In the rows, zero is written as 128.
The rows of X fall into several groups, which share some directions, and each row is roughly a mix of its group's hidden directions.
X:
[[125  87 133 135 114 144 109 183 123 109 112]
 [102 109 107  74 113 131 132 121 131 146  94]
 [133 119  74 146 128 112 119 127 166  95 130]
 [146 108 164 132 142 123 144 152 149  77 128]
 [151 164 117 101 160 127  93 152 113 108 120]
 [153 107 132 121 106 109  89 146 102 160 102]
 [104 133 102 156 122 109 130 170 129 127  84]
 [147 120 147 126 113 170 128  90 151 105 157]
 [ 96  79 129 136 154 149 151 131 149 144 144]
 [157 118  84 121 117 153 100  93 125 125 150]
 [112 110 138 111 129 161 126  82 134 113 170]
 [150 105 134 137 146  67 130 104 144 125 139]
 [133 137 150 124 120 136  80 124 102 123 177]
 [139 141 120 122 116 104 115  80 123 176 113]
 [ 79 124 135 125 161 119 146 133 173 118 122]
 [147 151 179 116 135 127  92 104 118 149 138]
 [137 123 141 144 109 111 150  94 116 177 157]
 [ 84 118 135 126 138 112 119 108  71 124 132]
 [150 151 127  90 123 138 125 154  75 133 133]
 [109 149 169 160 140 122 138 167 147 123 106]
 [134 130  62 146 131 105 135 132 138 101 127]
 [ 79 123 130 151 125 167 148 150 122 122 101]
 [122 101 122 156 185 126 153 124 127 105 117]
 [112 115 136 129 127 141 149 153 111  74 163]
 [121 167 125 171 143 133 151 165 121 118 107]
 [148  86 125 131 164 111 139 133 165 146 152]
 [148 113 132 110 158 145 136  90 158 166 140]
 [136 117  95  90 128  79 151 117 123 139 113]
 [152 170 160 152 103 127 137 132 111 142 160]
 [154 126 146 122 114 168 124  86 151 116 157]
 [100 162 126 127  91 127 108 119  85 151 124]
 [151 133 152 164  94 101 108 110 125 158 115]
 [105 151 111 130  99 137 131 173  94 111 109]
 [122  65 127 142  99 127 124 136 122 156 113]
 [145 153 132 107 139 137  99 178 114  96 118]
 [141 143 117 113 113 111  97 106 139 178  99]
 [144 123 144 179 102 107 114  99 136 154 121]
 [107 125 141 154 139  89 143 135  90  90 129]
 [162 163 135 130 129  95 100 102 107 152 115]
 [159  98  98 116 162 116 139 114 164 114 137]
 [123 156 164 138 144 138 161 165 150 116 104]
 [133 137 112 127 126 155 121 138 148 183  91]
 [165 160 129 114 140 101  96 123  93 146 119]
 [112 139 171 102 131 156 111 134 111 162 155]
 [139 104  77 137 116 117 114 119 166  99 133]
 [128 152  82 132 117  84 125 126 102 135 102]
 [125 135 104 141 118  92 132 166 125 147  82]
 [166 131 165 131 151 147 110 121 133 137 172]
 [119 125 127 151  99  97 153 176 107 121 109]
 [133 121 114 114 142 155  97  78 155 127 150]
 [ 96 139  98 142 130 100 131 162 115 125  86]
 [150 115  83  99 125 131 118  86 111 131 149]
 [142 118 150 163 110 132 105 173 119  99 111]
 [116  92 152 166 103 141 142 161 136 104 132]
 [168 111  73 137 111 131 115 108 125 111 131]
 [128 120 132 167 136 120 111 131 126  79  86]
 [149 117 113 138 149 115 147 165 155 133  81]
 [ 97 114 125 129 125 104 126 140  80  85 138]
 [ 98 104 109 104 109 156 110 152 117 167 139]
 [ 91 147 161 154 140 110 149 166 129 129 108]
 [ 96 134 129 125 118 112 120 101  77 109 160]
 [111 135 126 135 148 169 124 101 125 181 119]
 [168 129 145 125 131 126 133 101 179 147 150]
 [111 114 184 144 159 142 148 128 122 144 148]
 [121 128 120 172 127 108 154 151 146 100  90]
 [143 106 155 138 165 158 141 111 165 112 143]
 [139 143 148 129 108 158  78 124 110 142 162]
 [151 171 118 115 135 106  97  96 118 150 108]
 [100  87 122 146 109 133 151  98 158 152 132]
 [175 126 161 127 142 146 111 119 137 132 172]
 [130 122  91 149 118 105 131 117 177 116  97]
 [142 104 139 146  98 123  91 163 116 128  92]
 [ 99 142 122 142 110 130 133 164  86  90 122]
 [162 122 110 112  95 136 104 123  87 144 153]
 [129 141 108  66 156 137 126 145 121 135 148]
 [126 143  80 126 108  79 118 127 102 130 119]
 [140 114 105 106 120 112  94  97  96 151 157]
 [169 162 134 118 146 103 107 127  91 145 141]
 [121 149 116 164 129  81 130 131 101 103 103]
 [113 141 113 127 134  85 138 155 108 154  86]
 [126 138 139 110 123 140 120 179 114  83 105]
 [142  95  85 108 110 114 113  93 107 132 143]
 [149 115 147 171  98 104 111 111 125 163 123]
 [ 90  90 128 142 104 139 148 119 165 116 107]
 [170 153 102 143 126 138 131 121 178 140 118]
 [117 166 132 169 143 130 151 168 120 120 107]
 [ 89 105 117 138 105 145 137 112 167 117  96]
 [110 133 123 106 109 191 102 136 127 143 123]
 [163 164 139 145 121 101 109 101 104 156 127]
 [103 145  90 145 114 119 130 150 133 124  75]
 [144  91 149 160 113 108 133 124 127 167 158]
 [ 76 142 121 106 161 130 141 116 160 123 144]
 [146 129 163  98 130 136 122  95 106 133 173]
 [140 105 187 129 156 111 127 113 146 136 110]
 [114 174 119 109 152 142 134 117 170 104 141]
 [114 130 124 129 108 137 141 178 110  78 134]
 [113 156 169 155 141 133 140 169 146 124 110]
 [ 96 134 166 145 122 104 146 171 116 137 111]
 [112 148 104 124 116 161 117 123 119 185 112]
 [134 167 130 126 111 137  74 131  96 121 145]
 [151 125 124 127 125 155 123 156 175 157  97]
 [ 80 131 100 140 123 130 150 139 128 117  82]
 [121 151  81 129 110 131 145 159 105  92 126]
 [124 108 181 140 144 146 136 127 137  90 154]
 [135  90  85 125 118 109 112 101 158 106 134]
 [122 135 179 119 123 165 141 163 127 121 103]
 [136 170 114  94 159 133 104 146 129  97 117]
 [102 103 103 114 102  96  95 113 130 131 159]
 [122 108 154 146 149 146  98 114 145 140 178]
 [112 140 190 105 129 147 118 129 120 155 140]
 [155 139  89 167 106 116 115 157 105 119 127]
 [111 126 104 137 145 114 128  84 109 172 147]
 [118 168 170 128 150 153 153 147 111 143 118]
 [135 113 150 122 125 169 121  97 138 108 174]
 [151 149 174 107 134 143 102 100 113 151 139]
 [109 144 132 164 110 131 124 174 118 128  88]
 [119 102 114  97 155  90 165 124 124 153 122]
 [123 125 138  80 142 153 112  95 123 152 160]
 [151 163 140 133 110 117  86 148  97 106 140]
 [106 129 113  87 127 133 100 114 128 144 178]
 [147 102 123 102 112 110  96 142 103 165 103]
 [109 149 169 162 138 122 139 166 142 123 104]
 [166 138 153 131 135 146 131 104 179 148 132]
 [106 103 147 139 152 122 162 158 103  93 134]
 [ 96 107 108 150 146 135 161 153 150 131  94]
 [158 115 152 121 138 154 103 121 130 141 181]
 [ 97 138 163 146 130 103 153 170 120 133 107]
 [168 122 159 119 138 144 116 105 137 128 176]
 [140 189 134 122 149 136 118 141 137  94 141]
 [144 150 144 155 112 139 125 165  80 147 124]
 [134 112 129 140 164 143 143 159 144 118  77]
 [164 139 102 164 140 152 148 144 139 105 100]
 [ 95 123 105 150 137 117 148 169 130 128  86]
 [124 136 115 138 156 129 108 133 129  73  89]
 [112 155 157 173 140 120 135 167 131 126 105]
 [141 137 143 152 115 107 148  87 115 167 155]
 [161 163 131 119 100 164 100 139 105 116 133]
 [132 166 158 110 114 143 114 130  75 133 133]
 [162 179 138 129 149 129 110 150 108 114 152]
 [146 142 144 140 111 127  74 130 116 109 167]
 [141 142 124 131 141 101 143  74 105 161 141]
 [120 136 109 108 148 106 143  68 133 151 125]
 [103 134 168 131 154 110 159 156 151 124 103]
 [106 147 169 161 137 127 133 166 150 123 108]
 [128 140 111 137 138 109 155 135 103  67 134]
 [105 142 105 162 122 119 128 159 140 130  78]
 [149 118 136 147 141  69 119  95 143 141 129]
 [118 170 175 125 146 149 154 148 120 136 117]
 [109 116 147 132 137 133 156 146 104  78 160]
 [152 112 126 117 123  71 138 142 134  89 138]
 [111  90 124 129 145 135 175 119 158 153 112]
 [149 128 155 101 125 142 116  88 117 127 175]
 [ 96 105  92 154 145 129 141 150 161 124 103]
 [139 105 165 101 133 143 167 112 117 160 143]
 [134 161 148 134 109 139  86 134  96 100 150]
 [102 147 183 130 117 119 135 162 108 145 125]]
In each list below, two rows fit none of the groups, and each other row fits one group, some only roughly. Which are they? Name them in the order they come.
  Q247: [ 92  97 106 112 125 153 130 141 167 108 106]
  Q671: [141 138 136 103 121 110  87  97 110 154 162]
  Q112: [124 147 123 118  86 133 121 177 109  95 130]
  Q895: [165 106  84 146 111 114 137 125 127  95 107]
  Q887: [ 81 168 140 139 133 103 133 161 111 131 133]
  Q516: [161 166 169 138 102 148 112 124 113 114 128]
  Q576: [155 111 173 107 142 139 140 132 116 155 163]
  Q634: [104 155  98 122  80 129 112 139 100 150 125]
  Q527: [140  90 148 128  98 106 129 126 116 179 131]
  Q194: [138 145 117 158 154  92 157 131 121  86 124]
  Q447: [107 138 171 150 146 118 131 168 135  96 114]
  Q79: [143  99 131 126 121 138 124 155 129 174  83]
 -> Q447, Q79
  Q635: [153 137 160 177 112 123 122 154 102 120 146]
  Q830: [ 94  86 133 134  95 154 142 140 161 135 125]
  Q458: [100  99  73 114 139 111 129 110 144 114 139]
  Q585: [125  78 156 146 160 137 161 116 116 132 133]
  Q385: [125 108 125  99 103 114  92 110 105 146 169]
  Q153: [149 164 127 129 113 105 100  93 122 161 107]
  Q320: [136 114 147 109 145 136 104  99 124 139 185]
  Q701: [140 159 118  91 156 110 136 106 109 159 153]
  Q489: [101 111 116 121 131 158 118 161 163  97 103]
  Q420: [144 123 162 117 126 146  94 132  75 142 127]
 -> Q585, Q420
  Q311: [134 122 188 121 101 137 116 141 103 154 135]
  Q537: [103 166 155  93 138 147 129 132  96 147 112]
  Q540: [148  97 134 136 171  95 126  94 145 143 115]
  Q828: [110  90 136 132  94 157 128 170 149 117 133]
  Q377: [140 108 151  86 148 125 152 106 115 159 156]
  Q749: [101  93 152 143 148 149 169 122 146 149 124]
  Q644: [ 86 108 109 105 137 151 137 138 168 108 110]
  Q513: [148 110 166 149 113 153 101 140 121  85 128]
  Q596: [109 106 150 112 139 174 111 111 130 170 130]
  Q571: [141 155 153 137 119 185 101 133 111 130 139]
  Q273: [126 116  77  93 125 139 117 102 141 122 161]
 -> Q537, Q513
  Q795: [108 129 102 116 160 113 136  81 137 111  95]
  Q733: [143 162 118 165 136  91 136 105 121  98 109]
  Q146: [139 109 108  77 151 124  99 150 105 145 122]
  Q18: [150 167 124 114 158 102 126  90  98 131 132]
  Q584: [127 147 158 180 106 127 147  97 139 123 143]
  Q783: [142  98 129 136 178 106 132 101 144 156 112]
  Q595: [106 104 116 139 155  67 135 119 139 121 133]
  Q26: [119 135  87 112 109  92 107 119  98 160 132]
  Q534: [149 102 164 180 143 135 139 136 136 150 138]
  Q963: [ 93 113 101  92 132 150 128 128 170 120 109]
  Q187: [159 122 107 159 143 147 133 139 131  74 120]
  Q920: [ 89  98 115 111 108 153 148 130 169 139 135]
 -> Q534, Q187
